Each named turn below is shown by a few rows before and after it. Which turns, in which order, take the first row of each later pair to the second? The first pair is answered.
Sukuv:
-109 -67 56 73 -179 53 -131 -314 220 44 -182 259 -58 -4 201 7 -53 214 -178 -40 -233 37 -24 -187 -40 344 -45 -21 178 -142 150 -337 -122 0 -336 74 149 -53 50 -77 -18 292 -117 48 204 -> -30 -36 -40 -99 -119 -135 -25 -205 319 -78 -52 242 85 1 58 135 -229 255 -129 -75 -361 -1 185 -156 45 294 -19 129 -3 -195 97 -338 -276 -67 -191 157 235 56 34 -139 -18 255 -103 -95 -51
79 -276 41 -52 217 62 -107 -89 363 -117 180 179 -43 182 46 55 -138 -24 -119 53 -264 -94 -14 -194 137 -88 101 -180 242 122 -214 -148 80 -119 -223 -137 274 -181 150 -151 123 -63 -66 -341 86 -> 143 -295 -5 -144 197 -123 -161 -93 223 64 229 11 157 196 3 56 -125 -252 -301 -143 -394 176 115 -21 -25 -25 145 -81 -29 108 -177 -143 -199 -96 -204 -95 293 -210 -26 -174 -33 -190 -139 -89 40
-53 -158 191 461 39 319 -8 135 -183 211 -119 86 -225 -159 -4 -170 -56 -34 326 231 84 -222 -136 -59 -28 -68 -108 18 270 -77 34 0 222 -57 -122 29 -72 74 218 -85 331 104 172 -198 144 -> 37 -57 -60 -19 20 -150 114 300 -85 197 202 -120 101 -231 -278 127 -455 -89 233 -32 -149 -69 256 77 22 -129 -68 201 -113 -187 7 47 -216 -18 118 214 48 338 -10 -70 132 -24 4 -162 -265
-187 -61 90 162 -178 39 223 187 -171 -51 -287 375 -353 221 185 -144 238 11 298 -84 105 -32 -129 9 -417 27 -114 43 -138 -193 93 -135 60 114 -282 249 10 -293 128 -94 -72 164 -191 126 189 -> -75 -19 7 -5 -97 -238 408 332 57 -260 -74 350 -195 132 -70 84 -100 186 355 31 9 -188 93 -124 -246 -81 -24 112 -202 -216 52 -218 -113 70 -152 389 115 -12 119 -42 -59 187 -239 -83 -223
kufuv:
-84 -56 -132 63 -26 157 -235 -180 62 21 -22 -155 -179 350 -174 -106 369 -4 -75 72 264 -124 76 106 47 -28 362 -313 483 211 -104 342 98 -152 21 -121 -62 35 37 281 -87 9 -94 8 -50 -> 15 92 -264 -38 -230 -59 -154 -189 310 -25 -48 56 -9 428 -162 184 -9 287 -111 43 -174 -197 263 92 64 110 423 -204 157 13 -149 -70 -7 -228 -187 -52 145 103 -14 43 43 260 -75 -183 -102
3 110 62 29 -95 23 39 31 -139 140 23 -125 69 -80 -12 -37 -29 -132 -84 -60 -73 -35 11 109 -103 -28 -143 121 -199 -95 31 57 -6 27 63 60 -85 -125 -97 -102 12 -2 71 115 67 -> -6 81 34 39 27 12 -59 -4 -108 148 -32 -174 -18 -66 9 -23 32 -180 -158 -109 -85 130 -56 54 -36 30 -80 0 -102 6 4 86 11 35 41 -12 -115 -72 -112 -40 -29 62 48 187 39
-13 80 108 -177 -109 -130 29 158 -444 -64 -135 134 91 -14 -58 -39 18 61 -69 -47 -6 -121 158 -125 -325 -125 -214 176 -233 -260 -6 26 -165 39 88 368 55 -250 212 -291 111 -149 94 179 265 -> -85 -90 113 -56 51 -144 -242 114 -487 27 -98 -70 114 94 -51 -175 333 -80 -150 -118 253 114 5 -53 -194 -20 -60 -43 -40 23 -82 349 -244 96 143 178 -39 -134 95 -79 -24 -266 105 343 295
30 -100 113 190 3 41 -159 -201 48 131 -292 -217 141 347 125 -11 76 101 -90 -84 -129 194 -156 -73 70 62 -134 -239 88 -207 60 -62 169 59 -186 -177 -31 -142 137 45 -198 139 -11 -61 405 -> 66 -88 8 116 -164 16 68 -149 60 100 -293 -105 143 311 102 113 -68 186 -68 -28 -244 -67 -87 -72 -9 110 -292 -150 -42 -358 136 -179 266 59 -178 -28 39 -213 229 -83 -59 122 -52 -158 372
foled:
2 172 -66 88 -56 121 172 4 112 -198 -58 13 -12 -126 -134 155 -231 133 350 224 -10 -375 48 -71 33 -123 -116 61 -95 -89 9 -28 240 41 128 44 86 -95 232 -196 177 128 141 -202 -110 -> -60 83 25 159 -125 283 187 -50 -36 -87 -54 64 -101 -56 -5 -14 -69 30 371 223 127 -297 -142 -93 -86 -167 -174 -6 7 -110 89 10 274 17 135 53 -137 -225 278 -156 119 113 101 -112 15
-196 -72 -191 -156 51 38 204 141 185 -56 -183 272 64 164 -3 214 -117 274 221 25 160 -183 -11 -40 290 -3 -55 -130 81 -93 -165 124 96 -10 -11 59 -85 -33 96 178 -144 111 -340 131 -168 -> -121 32 -212 -75 -74 1 250 54 198 2 -263 251 78 79 -35 264 -289 295 153 -15 -105 -118 47 -61 209 111 -99 -54 -131 -173 -54 -142 75 -75 -140 74 29 -95 69 -29 -37 188 -233 2 -29
-74 -16 301 -368 -166 30 187 29 180 -341 -278 42 -344 -353 31 -134 -76 211 221 -38 175 -472 -105 108 0 271 -42 -156 132 -2 215 -252 -82 -129 -234 368 -155 -166 375 58 286 74 -121 -126 148 -> -107 -53 326 -445 -112 -26 122 53 269 -443 -139 45 -375 -351 -101 -158 -55 202 261 14 282 -458 -105 65 58 176 -4 -193 180 68 196 -146 -104 -20 -211 339 -217 -11 366 216 228 -10 -203 -177 77
vom:
146 -67 -97 -58 -74 -172 44 -3 68 -10 9 44 146 77 99 33 23 156 -84 -9 -155 -55 39 12 -53 104 103 40 -21 -41 29 -121 -69 -34 34 35 92 62 -56 40 -5 64 -23 -155 -103 -> 165 -99 -120 -95 31 -208 4 13 84 -28 33 -23 85 59 63 64 -39 96 -79 23 8 -21 26 9 35 32 179 2 27 18 -5 1 -108 -2 70 -57 180 175 -64 56 -61 -17 5 -137 -88
23 -9 -58 191 -156 125 224 -46 -198 65 -122 91 54 47 204 -40 -18 51 182 -7 -88 -76 65 2 -188 35 -155 112 -120 -316 110 -223 -41 -50 -172 406 12 -139 36 -141 -90 131 -40 93 -113 -> -20 -148 22 68 220 8 90 8 -92 -9 68 -154 93 53 25 -40 103 -101 286 60 248 87 15 -37 126 -141 11 -16 184 -10 -36 204 -147 87 167 385 -3 187 -39 90 -276 -89 -79 183 -302
-189 -218 166 178 1 191 62 110 -404 52 -101 169 -163 133 133 -124 202 -98 66 -8 443 -121 -211 -53 -286 -102 6 -48 138 -71 157 35 40 70 53 239 -388 -206 147 93 -313 -209 -207 292 2 -> -73 -159 191 196 14 109 -15 130 -483 241 -26 -203 -73 -212 -111 -190 180 -255 124 23 414 57 -94 55 -320 -169 -58 31 -36 -26 229 265 124 -15 126 53 -148 -131 58 -21 31 -331 123 196 134
duso:
-127 26 61 193 142 194 -218 32 -159 21 33 -113 -34 25 33 -281 319 -214 14 71 360 -2 -187 56 28 -34 33 -139 242 279 27 286 92 119 27 -160 -187 -49 25 140 -135 1 -27 178 45 -> -16 -25 -91 -71 210 -173 -262 56 161 -146 263 -167 166 90 -14 -28 -11 -130 -150 -18 89 92 85 8 202 69 145 -100 123 278 -56 195 -236 94 52 -256 69 226 -83 124 -206 77 -94 34 -276
124 -110 113 32 74 117 -551 -226 -26 59 -7 -309 -86 -147 34 -270 530 -113 51 3 32 187 -83 -30 145 67 42 -319 305 313 21 267 -10 178 -97 -331 32 -80 -5 145 150 -146 188 360 442 -> 209 -155 -186 -232 130 -297 -517 -228 397 -132 163 -233 156 11 -123 49 100 135 -82 -15 -293 147 194 -108 414 152 216 -250 40 348 -209 84 -295 111 -166 -356 288 310 -121 96 90 38 41 75 59
40 -46 52 -59 192 -65 -323 75 94 -12 195 -185 75 -134 -247 -161 71 -65 40 63 -61 -1 -189 17 207 -60 14 -42 239 212 -39 205 11 -86 133 -306 283 194 51 -31 357 -127 209 -174 85 -> 67 -41 -17 -75 190 -143 -229 35 293 -188 169 -22 50 -79 -172 -10 -116 171 69 124 -206 -216 -143 -50 229 4 6 20 242 110 -59 -50 85 -114 106 -282 311 219 51 -125 365 17 166 -332 34
Now pairs of rows:
Between the rows of a pair lie 2 to 3 turns.
-17 -30 92 -28 310 53 189 130 -149 -85 35 1 -32 -49 -38 28 69 -60 166 101 408 -66 45 -106 -51 -224 89 29 77 112 19 208 61 134 398 155 -248 67 6 184 -94 -112 62 39 -207 -> -48 -84 134 46 255 119 71 34 -310 87 23 -110 41 50 99 -27 224 -167 21 -23 317 194 -31 44 -164 -121 59 -23 45 168 12 164 -60 131 252 118 -330 -97 -67 177 -170 -109 -7 283 -27 | duso then Sukuv
-16 272 -122 259 -28 89 -429 -114 -207 -42 -16 19 -351 404 52 -35 482 -80 -85 -168 258 400 -193 -124 -11 419 149 -186 371 184 124 -83 -56 148 -142 112 -282 84 -46 159 101 221 11 536 406 -> 178 294 -352 22 70 -344 -350 -77 199 -223 259 -45 -83 369 -169 216 151 106 -175 -201 88 476 108 -188 269 409 303 -115 257 230 -74 -91 -374 94 -61 121 3 462 -195 174 46 267 -3 362 -12 | duso then Sukuv then Sukuv
-107 -52 84 133 129 -121 -72 -29 -334 140 -1 -157 135 -49 217 -285 372 -371 83 -201 132 370 57 103 -145 46 50 -181 164 195 148 221 -110 -106 -234 -281 108 -178 -187 -23 -173 -239 118 430 242 -> -3 52 -112 243 -30 -110 6 -100 75 -150 -143 151 -72 -72 296 -39 75 150 208 -32 -293 -51 80 -105 113 218 66 -227 205 68 160 -273 138 -331 -516 -338 373 -67 -61 -242 170 258 261 -112 310 | kufuv then Sukuv
181 -323 -9 -146 34 -113 -16 -173 109 148 209 113 -126 -112 -5 249 -274 190 384 429 -17 -296 307 -203 -252 139 -158 38 -59 -252 -94 82 199 41 -83 16 3 194 207 -137 253 121 358 -44 161 -> 186 -432 -116 -205 154 -328 -226 -208 245 154 420 -90 57 -52 -40 274 -217 44 250 328 12 -118 365 -153 -9 98 27 -38 -15 -80 -217 254 -68 19 -44 -152 46 394 34 39 116 98 320 -15 -38 | kufuv then duso then kufuv
7 126 -305 -37 59 -137 -66 -11 241 -107 4 172 144 70 309 64 -125 67 -259 -96 -93 54 153 -135 -104 335 189 -162 -32 -148 -184 -115 -152 -14 -1 297 96 24 -249 65 -218 114 -65 -108 -240 -> -51 -12 -131 230 125 107 -339 -154 59 164 -114 -79 19 -86 278 -247 223 -175 -181 -41 124 216 -52 -46 -78 249 25 -317 194 68 -132 198 80 -25 38 -38 57 -101 -174 71 -10 -10 203 -41 166 | vom then Sukuv
-87 -72 -267 -157 -8 -120 -60 -182 58 -81 -142 149 132 361 -52 229 -105 33 -168 -111 -175 309 -108 117 -17 -101 54 59 202 -113 -17 -180 -78 45 -243 79 100 -33 -68 -80 -217 232 -390 -1 -252 -> -117 -33 -247 -4 -140 55 -43 -232 -114 -37 -291 179 71 238 45 144 -80 85 -116 -17 -208 211 -220 134 -94 -63 -42 117 170 -169 93 -292 87 15 -363 14 113 -184 33 -192 -33 301 -293 -28 -35 | Sukuv then duso then kufuv
-80 143 -212 -132 -225 71 -184 -25 287 -16 -116 68 -64 -20 135 218 -105 237 -76 -153 -362 -84 -14 -77 -22 247 -119 -93 81 -111 -80 -156 -90 -168 -326 -33 77 125 -152 -315 292 232 484 -246 383 -> -126 -44 -126 -368 173 -143 -214 243 234 30 213 -221 69 20 -181 149 147 -160 36 -173 222 4 47 -68 106 -65 -2 -187 304 176 -234 473 -372 43 173 -11 -149 412 -225 49 -85 -243 295 27 -35 | duso then foled then Sukuv
253 91 -32 -36 184 -151 63 158 242 -209 100 30 -43 -224 -290 195 -302 201 214 23 6 -352 227 -144 155 -231 -88 224 -116 23 -56 2 58 -52 194 6 235 181 62 -68 112 -92 97 -333 -178 -> 150 206 9 -26 -175 -90 108 38 -203 57 -11 2 35 -185 -23 132 -246 6 97 -179 -190 -45 210 23 -381 -26 -217 332 -431 -306 118 -236 -63 -70 -52 132 112 -297 -36 -219 79 -83 75 -67 95 | kufuv then vom then Sukuv
50 246 -240 -59 -107 -183 140 139 -155 -80 68 46 138 -27 -25 270 -411 15 37 -211 -446 95 175 28 -80 54 -138 71 -232 -132 -10 -149 12 -77 11 6 133 -45 -23 -170 173 -98 22 -95 48 -> 8 149 -157 -8 124 -21 169 243 13 -333 113 87 -48 -49 -165 164 -274 77 325 95 23 -272 -5 -113 156 -180 -134 -44 126 88 -37 117 307 -47 257 32 11 210 143 37 188 -229 176 -250 -106 | duso then kufuv then Sukuv
-62 -38 -80 145 46 83 132 21 -245 -17 35 -271 -32 94 121 -68 334 -294 272 -3 188 -38 -229 -31 37 -79 -241 -109 78 268 147 41 -35 -27 356 12 -165 -277 76 15 201 -193 189 137 -36 -> -83 -101 -119 198 59 69 -21 -74 -91 4 90 -324 -36 194 154 -106 370 -237 122 -38 94 95 -248 -17 223 34 -236 -211 174 337 102 48 -110 -61 230 -126 -95 -239 56 36 200 -139 213 122 25 | duso then Sukuv
